One vector is turned by the same rotation once a step. Each row is the vector after some number of steps, and that number follows the row.
The counts run from 0 to 74.
[ 25.3  12.9  17.4  46.5 -36.0  19.9 -57.7 -21.6   2.8   5.3   1.2   1.6
   5.9  11.1  -1.8 -36.2   6.6   0.8 -12.3  -0.2  -0.8 -56.5 -38.1  25.4
   3.7  31.9  -0.8  52.6 -29.0   4.7   1.6  -0.9  13.7  23.1 -65.2 -43.3
  39.3   1.6 -18.9] -> 5
[ 22.2 -23.4  39.1  23.4 -18.5  21.3 -53.2  25.8  22.8 -13.5  47.2   7.8
  12.1  -4.2  48.8  -1.1 -26.9  33.0   7.4   4.0  -4.3 -17.7 -14.1   8.8
   4.9  50.7  29.7  12.1   1.3  40.6  14.9 -41.5  10.7  17.1 -19.8 -42.1
  45.8   8.4  18.4] -> 50
[ 13.3   8.1  27.2  23.4 -46.5  -1.4 -41.1   5.3  13.2 -14.9  42.6 -14.1
   0.7  -0.1  28.3   6.5 -11.3  48.5  -1.0  36.1 -25.9   2.5 -20.0   8.3
   2.9  35.4  -5.3   8.2  -4.7  62.9  17.6 -36.8 -16.3  14.4 -11.6 -77.2
  26.5  11.7  12.0] -> 60
[ 23.0  18.2  31.4  45.3 -24.8  32.0 -40.6 -37.1  -8.2   3.7  11.1  14.7
   5.1   8.0 -13.2  -6.3 -21.6   6.2 -20.6  -0.8 -39.0 -42.8 -38.1  36.7
  -1.7  55.9   6.4  41.2 -41.7   4.1   5.2 -10.1   9.4   9.6 -47.9 -32.2
  44.0 -15.4   6.7] -> 4
[ 14.8 -25.3  -0.8  36.3   1.2   2.4 -55.3  -4.4  16.0   2.4  10.2  -2.1
  13.9   3.4  31.4 -17.1 -16.5  -7.2   2.7 -18.9 -14.2 -37.9 -42.5  28.7
  15.6  58.5  20.4  24.5 -37.7   9.3   7.3  -4.9  19.7   5.3 -38.6 -36.2
  27.4  -1.3 -17.0] -> 31
[ 29.6  -5.1   5.4   0.8   0.7   1.8 -65.1  17.6   5.1  -6.7  50.2   1.5
  -8.9 -16.2  20.4 -35.2   1.7  26.4   5.7  22.2 -15.4 -34.7 -39.2  -0.6
  28.7  42.1  -9.1  -8.0 -13.0  39.6 -27.2 -20.4  25.5  20.7 -48.6 -54.2
  28.7  16.1   0.7] -> 66
[ 14.7 -28.2  43.5  37.3 -13.9  14.6 -58.2  -0.7 -14.7   3.1  10.6 -16.1
  18.1  -9.8  -6.4 -10.6  23.7   8.8 -36.3   4.7 -21.5 -39.3 -20.4 -14.4
   7.2  39.0  30.6  49.8 -12.2  20.4   0.7 -16.8  13.3  -1.3 -61.4 -55.7
  42.4 -13.1   0.5] -> 14
[ 18.6 -39.3  56.1  23.0 -24.4  43.9 -54.3  -3.3 -16.0   2.6  10.7 -33.7
   2.2   1.4   6.6   0.8  11.1   9.6 -53.3   1.7 -19.7 -25.0  -3.6  -4.8
  23.8  53.0  40.8  37.2  11.4  16.3  -5.1 -20.3  13.3  19.0 -51.6 -52.6
  36.4  -3.9  15.7] -> 15
[-16.7  11.6  22.5  40.2 -28.2  27.8 -50.2   5.4 -13.0 -16.5  54.7  25.3
  -8.3  -5.0  -1.3 -43.1 -23.6  10.5  -4.6   0.0 -23.2  -7.0 -34.3  16.7
  -5.1  59.6  15.3   9.6 -12.3  27.3  23.4 -30.1   6.1  19.9 -32.1 -32.6
  32.2 -14.0  11.2] -> 71
[ 50.1  -5.2  30.8  37.5 -34.0  27.3 -47.2 -18.3  15.4  13.3 -15.3 -29.7
  21.9  -8.8   3.4 -25.0   2.8  -8.5 -47.3  10.0  -7.4 -62.8 -33.9   7.7
  31.4  39.2 -11.0  43.9 -33.1   4.7   7.7 -25.7   9.3  15.7 -49.3 -41.8
  45.0  20.9   2.5] -> 6
[ -4.9 -43.7  -3.0  25.7 -57.4 -13.0 -49.6  -4.8  -4.3  -6.7  22.1   2.4
  10.4  29.2   0.2 -43.3 -12.5  20.0  -4.7   6.8 -33.1   0.1 -23.3 -14.4
   4.2  70.8  31.2  51.3 -23.3  31.8  -5.0   0.1   5.0  -6.8 -34.3 -43.9
  18.6 -14.7  -9.7] -> 55
[ 63.8 -27.0  29.5  20.1 -10.0  28.3 -41.6   0.8  21.1   6.6  34.3 -20.5
  10.3  -0.1  18.0  -2.8   3.2  16.4 -23.6  23.3 -29.4 -29.4 -36.2  -2.6
  22.7  31.2  16.3  39.7  -8.0  39.5  23.9 -20.5  -5.1  16.9 -32.4 -63.8
  20.2  26.1  10.9] -> 33
[ -5.3   2.1  24.1  18.5 -69.2  -2.6 -44.3   3.9  -5.4   8.0  38.0  -8.3
   7.9  -9.5  14.3 -28.0  -2.5  53.3   9.8  24.0 -56.0  -3.8 -25.1   5.3
  -5.5  32.0  24.1  30.2 -34.7  43.0   5.6 -13.6  -8.2   2.1 -13.8 -55.8
  23.3  10.7  10.4] -> 61
[  2.2 -15.5  11.6  26.9 -10.3  -4.1 -44.1  19.4  16.1 -20.0  58.8  -2.1
 -19.2  -3.6   5.5  12.4  15.3  47.6  -8.7  44.6 -37.1 -24.8 -20.7 -17.3
  22.8  19.6   9.3  20.7  24.4  71.2  20.7 -31.2  12.5  19.9 -13.1 -49.2
  27.3  19.9  39.8] -> 68
[ 11.6   7.3  27.1  51.8 -37.3  37.2 -24.8 -40.0  12.0   2.8  28.4   2.4
   6.5  23.0 -16.0  19.1 -12.2  14.9 -25.8  -5.2 -62.6 -20.3  -3.6  39.1
 -15.0  30.6  23.4  61.8  -0.9  15.0  13.9  -6.0   0.3  -8.6 -20.0 -37.9
  46.5 -28.5  12.7] -> 2
[ -1.1 -11.3   6.7  37.3 -19.8   7.4 -64.9  18.9   7.8  -9.7  21.3   7.0
 -14.8  -4.5  -9.5 -52.9  23.7  23.2 -37.2  22.7 -13.4 -32.7 -33.8 -24.8
  14.0  53.3  16.9  34.4 -44.1  32.9  25.6 -13.8   3.5   0.5 -42.9 -31.5
  37.9  -4.2  -9.0] -> 47
[ 32.7 -32.5   2.3  40.4  -9.4  41.6 -35.1  -4.3   3.9 -25.5  49.3 -10.1
  11.1  -2.5  24.5  -2.7 -17.6  19.7  14.0  11.0 -52.7 -16.2 -23.8  10.3
   0.6  65.6  26.8  28.2  -3.0  48.7  15.3 -18.6   6.7   4.3 -13.2 -48.1
   0.6 -15.0  28.5] -> 43
[ 17.8 -37.3  52.9  21.7 -13.6  51.8 -44.7   0.5  -6.0 -28.2  37.0 -17.1
  15.4 -16.6   4.6  10.8   3.9   9.2 -10.6 -10.6 -26.7 -35.0  -5.2  29.7
  13.9  34.1  31.4  21.4   0.0  14.6   2.9 -35.6   6.0   3.4 -51.2 -41.4
  46.8 -14.0  23.8] -> 16
[  8.1   2.9   9.3  22.6 -36.0  13.6 -36.4 -12.6  -3.6  18.7  27.9  -9.5
  12.9  24.2   6.8   5.4  -5.1  21.7  -5.8  12.4 -60.2  -3.4 -27.5   3.5
  -8.7  44.8  32.9  16.4 -21.2  26.7  44.7  -3.5 -16.3 -10.5 -26.0 -50.5
  18.9 -22.0   9.2] -> 36
[ 19.7 -22.4  18.9  14.4 -31.1  -2.5 -67.6  10.4   4.0  -5.0  57.7 -21.4
  12.8 -12.3   8.2 -49.7   9.0  41.3  -9.4  17.0   4.6 -37.1 -39.7  -7.0
  24.6  52.5  -7.1  47.6  -9.9  46.3 -10.7 -36.9  34.2  11.8 -25.8 -22.1
  36.6  26.7  -6.8] -> 74
[  8.9 -51.1   9.6  16.9 -16.8  -3.3 -70.4 -21.6  -1.8   2.8  48.4 -10.8
   5.8  14.1  17.2 -30.1  10.9   0.0 -15.6  -2.7 -22.3 -18.1 -24.4 -15.1
   1.8  64.4  23.0  46.9  -4.0  40.9  32.1 -11.4  19.9  16.0 -44.2 -51.9
  41.7  -0.1   1.7] -> 56
[ 26.4  14.2  12.4  55.6  -9.5  32.7 -36.8  -9.9   4.7 -23.5  44.1  14.7
 -28.8   1.7  -4.2 -21.4 -12.0  35.2 -17.3  30.1 -51.0  -8.1 -34.5 -10.7
  17.0  49.3  24.7  -4.3 -35.7  25.1  27.4  -3.3 -13.9   6.3 -43.3 -46.1
  29.0 -18.0  -9.4] -> 45
[ 10.4 -42.6   5.1  13.4 -17.6  -6.2 -41.6   5.7  -3.6  -8.0  54.1  -1.2
  -0.9   0.3  22.0  -5.5  -8.1   8.2  14.7   0.8   1.1 -31.3 -26.7 -21.1
  19.1  70.4  -5.1  47.3   0.8  22.2  19.1 -10.7  22.9  16.5 -38.1 -42.1
  48.8  -9.6  11.2] -> 57
[ 45.1  -6.2  25.9  47.7 -25.9  46.9 -21.9 -27.9   9.1  -8.6  27.6   9.2
  11.8   8.0  -7.9  24.8  -5.7  12.9 -19.0  30.7 -55.8  -3.5 -30.1  22.5
   0.7  20.0   3.7  62.4   9.7  60.2  25.1 -27.0  16.6   4.6  -8.7 -18.3
  44.7  -5.2  34.5] -> 1
[ 14.6  -9.2  20.5  32.5 -18.6  29.4 -44.0   5.1  39.9 -21.9  59.5  -1.0
  -0.5 -12.3  45.0  -7.6 -27.1  29.7  34.9  24.8 -23.5  -2.6 -17.9  23.0
  12.6  55.3  18.9  -3.1  -9.3  42.3  17.2 -46.4  -4.1  18.3 -18.6 -53.9
  50.6  -1.8  27.1] -> 51
[ 36.0  24.2  29.9  51.0 -13.5  40.0 -17.9   0.0  29.0 -18.5  28.9 -13.7
  19.3 -25.2   6.6  -0.4 -17.2  36.9   0.3  17.6 -62.5 -13.6 -55.1  18.0
  -0.9  38.8  25.0   7.7   1.4  31.4  21.2 -38.8  -7.8  11.2 -36.1 -48.6
   7.6   1.1  12.9] -> 18
[ -8.8 -12.8  -1.9  22.4 -29.7  -0.6 -59.1  -5.6 -19.2 -16.1  41.2  -1.7
   6.4  -8.4  13.5 -29.3 -23.5  10.0  -5.1  -2.0 -36.6  21.7 -34.0  -8.9
   4.8  76.5  48.2  17.5 -21.5  28.9  -6.9  -3.7 -15.4   8.2 -31.4 -38.1
  33.2 -28.8  11.6] -> 63
[  4.3 -16.6 -12.1  42.3 -43.6  -6.1 -69.1   0.6  -2.9  -1.7  24.9  -6.8
   7.7   5.0  12.8 -33.1 -26.5  48.8  -5.7  26.6 -45.6   7.7 -30.2 -13.4
  -1.7  47.2   8.6  42.0 -47.5  50.9  28.9  10.4   5.2  13.7 -28.6 -27.4
  23.6  11.7 -18.9] -> 54
[ 36.3 -33.4   2.4  39.9   5.9  46.6 -64.7 -16.1   5.7 -15.9  11.9   1.9
   5.7   8.6   0.1   0.5  14.5   2.3 -20.0   3.2 -16.6 -42.5 -26.2  -1.6
  16.6  59.2  26.8  34.3  20.6  17.9  14.2 -18.8  42.7  19.7 -55.4 -35.2
  49.5   8.3   8.0] -> 23
[ 25.0  10.7  34.3  27.3 -22.0  12.9 -59.6   0.8 -26.9  -9.5  43.7 -24.2
  24.1 -22.8   7.5 -42.5   5.0   2.8 -20.0   7.1 -10.9 -42.4 -19.9  -9.7
  16.9  63.8  11.5   2.8 -22.0   7.8  -9.7  -8.2 -26.3  18.7 -68.8 -52.5
  42.9   4.8   1.1] -> 39
[ 38.4  -4.3  29.4  12.5  -7.2  41.7 -39.3   1.7  31.3  -1.4  25.6   1.1
   8.9  -7.4  10.2 -21.6   8.5  23.1 -12.7  47.5 -14.6 -37.6 -39.4  19.2
  -5.0  35.0  -1.5  30.9  -3.8  28.3  21.5 -42.4   7.8  30.5 -44.9 -49.3
  41.2   2.5   6.4] -> 25
[-20.3 -19.2  24.7  40.2 -38.7  15.8 -27.4  15.9  -0.6 -30.5  68.7   4.7
 -16.5  -9.2  13.8  -5.7 -19.6  52.4 -12.2  37.7 -47.1  -8.8 -26.3   6.1
  -5.5  32.6  24.4  32.0  13.0  74.8  16.6 -32.2   2.1   1.6 -11.3 -39.0
  34.8  -1.5  11.9] -> 69
[ -3.9 -11.0  26.0  36.5 -35.7  15.1 -50.3 -16.7 -16.0  10.3  34.4   7.5
  -1.1   4.9  15.2 -24.1 -17.8  21.6  -8.0  -9.4 -40.4  -6.9 -32.7   9.0
 -22.6  64.7  31.1   6.0 -19.6  14.6  23.8  -6.7 -12.1   3.7 -47.9 -61.2
  36.4 -39.9   0.1] -> 37
